Look-ups in named tables: a row name and a column name give one cell, copied from the table.

virop.csv
,tof,vaf,giv,fop,zin,vuza,ligib,robas,bur,gusu
pilim,2.4,2.4,5.3,2.7,4.7,2.4,2.8,7.0,2.4,2.8
duz,2.7,6.7,4.5,2.5,2.5,2.5,2.5,4.7,2.6,2.4
ded,2.5,2.6,5.8,2.6,4.0,2.4,2.8,7.0,2.6,2.8
nak,2.3,2.5,5.4,2.9,4.9,2.3,2.9,7.1,2.5,2.8
nin,7.3,2.5,7.3,7.6,7.8,7.5,7.8,7.3,7.3,4.3
zibati,2.5,2.3,5.8,3.2,5.0,2.4,3.0,7.2,2.4,2.7
kega,4.3,4.8,2.8,4.3,5.7,4.2,4.6,4.0,3.8,7.1
gub,2.6,2.7,6.1,3.1,4.2,2.5,2.8,6.9,2.5,2.4
selen,4.2,6.6,2.6,3.2,3.7,3.4,3.0,3.3,4.3,6.7
tera,6.1,3.5,3.5,6.8,6.8,6.2,6.8,5.6,5.1,6.9
dilumo,2.5,4.4,5.0,2.5,2.9,2.5,2.6,6.6,2.5,2.6
mub,2.4,2.2,5.7,2.9,4.9,2.4,2.8,6.9,2.4,2.7
tam,4.6,5.1,2.7,3.6,6.2,4.4,5.2,3.8,4.9,7.2

bur of pilim = 2.4
ligib of zibati = 3.0
giv of dilumo = 5.0
tof of selen = 4.2
giv of tam = 2.7
vaf of nak = 2.5
ligib of gub = 2.8

dak.tsv
	beset	zet	kitebi	pusatem	pumel	riret	pedaf	lusuv	buva	vepiva
rirefa	224	193	241	224	225	129	21	201	147	220
gatamap	246	179	235	224	238	68	53	201	69	228
vime	246	204	240	237	239	32	8	205	37	233
dunasad	73	58	53	218	78	32	162	50	39	53
nekuri	240	81	231	202	239	137	137	191	141	223
sagegor	242	239	246	26	238	252	13	242	239	241

What is the pumel of gatamap in dak? 238
What is the pusatem of nekuri in dak? 202
What is the pusatem of dunasad in dak? 218
What is the vepiva of nekuri in dak? 223
What is the zet of sagegor in dak? 239
What is the buva of gatamap in dak? 69
What is the zet of gatamap in dak? 179
What is the pedaf of nekuri in dak? 137
What is the pedaf of rirefa in dak? 21
What is the beset of dunasad in dak? 73
What is the pusatem of sagegor in dak? 26
What is the kitebi of vime in dak? 240
What is the riret of rirefa in dak? 129
What is the buva of dunasad in dak? 39
What is the kitebi of gatamap in dak? 235
What is the lusuv of nekuri in dak? 191
What is the pusatem of rirefa in dak? 224
What is the pumel of rirefa in dak? 225
What is the buva of vime in dak? 37

Table gaz
cols = sise, nav, safud, turamig, tevi, tirip, vub
sufadur: [32.378, 37.669, 34.780, 39.377, 34.760, 76.445, 37.510]
zas: [36.248, 36.868, 31.119, 36.799, 34.493, 42.273, 32.184]
debu: [36.945, 40.429, 30.746, 35.346, 33.201, 36.122, 34.162]
mazap: [37.835, 40.634, 29.978, 35.016, 33.572, 28.268, 34.309]
saz: [39.110, 39.598, 36.334, 34.358, 36.940, 17.004, 36.958]
dum: [34.221, 35.213, 33.108, 39.183, 34.694, 60.174, 33.239]
gevid: [33.339, 35.530, 32.731, 38.473, 34.615, 67.965, 33.897]

debu, tirip -> 36.122
debu, vub -> 34.162
mazap, sise -> 37.835
gevid, nav -> 35.530
zas, tevi -> 34.493
dum, tirip -> 60.174

Table vir
|  | pimuzov | pomad | gez | nof | valip | paradi | lege | fatenes |
|---|---|---|---|---|---|---|---|---|
| zolekeg | 22 | 30 | 90 | 89 | 50 | 51 | 55 | 44 |
| gemip | 42 | 33 | 63 | 77 | 52 | 49 | 61 | 43 |
| tene | 47 | 32 | 82 | 69 | 48 | 42 | 46 | 54 |
| duf | 44 | 24 | 88 | 66 | 40 | 55 | 49 | 46 |
| doke | 44 | 22 | 72 | 94 | 36 | 41 | 53 | 38 |
| lir | 36 | 16 | 72 | 71 | 47 | 21 | 44 | 39 |
| kevotif | 25 | 32 | 71 | 84 | 61 | 49 | 62 | 53 |
| pimopep | 40 | 26 | 70 | 69 | 31 | 50 | 46 | 51 |
| kep | 40 | 30 | 91 | 79 | 40 | 52 | 52 | 39 |
| fere | 46 | 44 | 86 | 74 | 39 | 61 | 40 | 43 |
| tapo | 33 | 15 | 78 | 60 | 55 | 43 | 46 | 33 |
| par | 38 | 10 | 66 | 59 | 40 | 25 | 45 | 36 |
| nosaz | 48 | 16 | 78 | 84 | 45 | 37 | 39 | 36 |

What is the gez of kep in vir?
91
What is the valip of kep in vir?
40
What is the lege of doke in vir?
53
What is the nof of gemip in vir?
77
What is the pimuzov of kep in vir?
40
What is the paradi of gemip in vir?
49
What is the pomad of pimopep in vir?
26
What is the gez of kevotif in vir?
71
What is the fatenes of nosaz in vir?
36

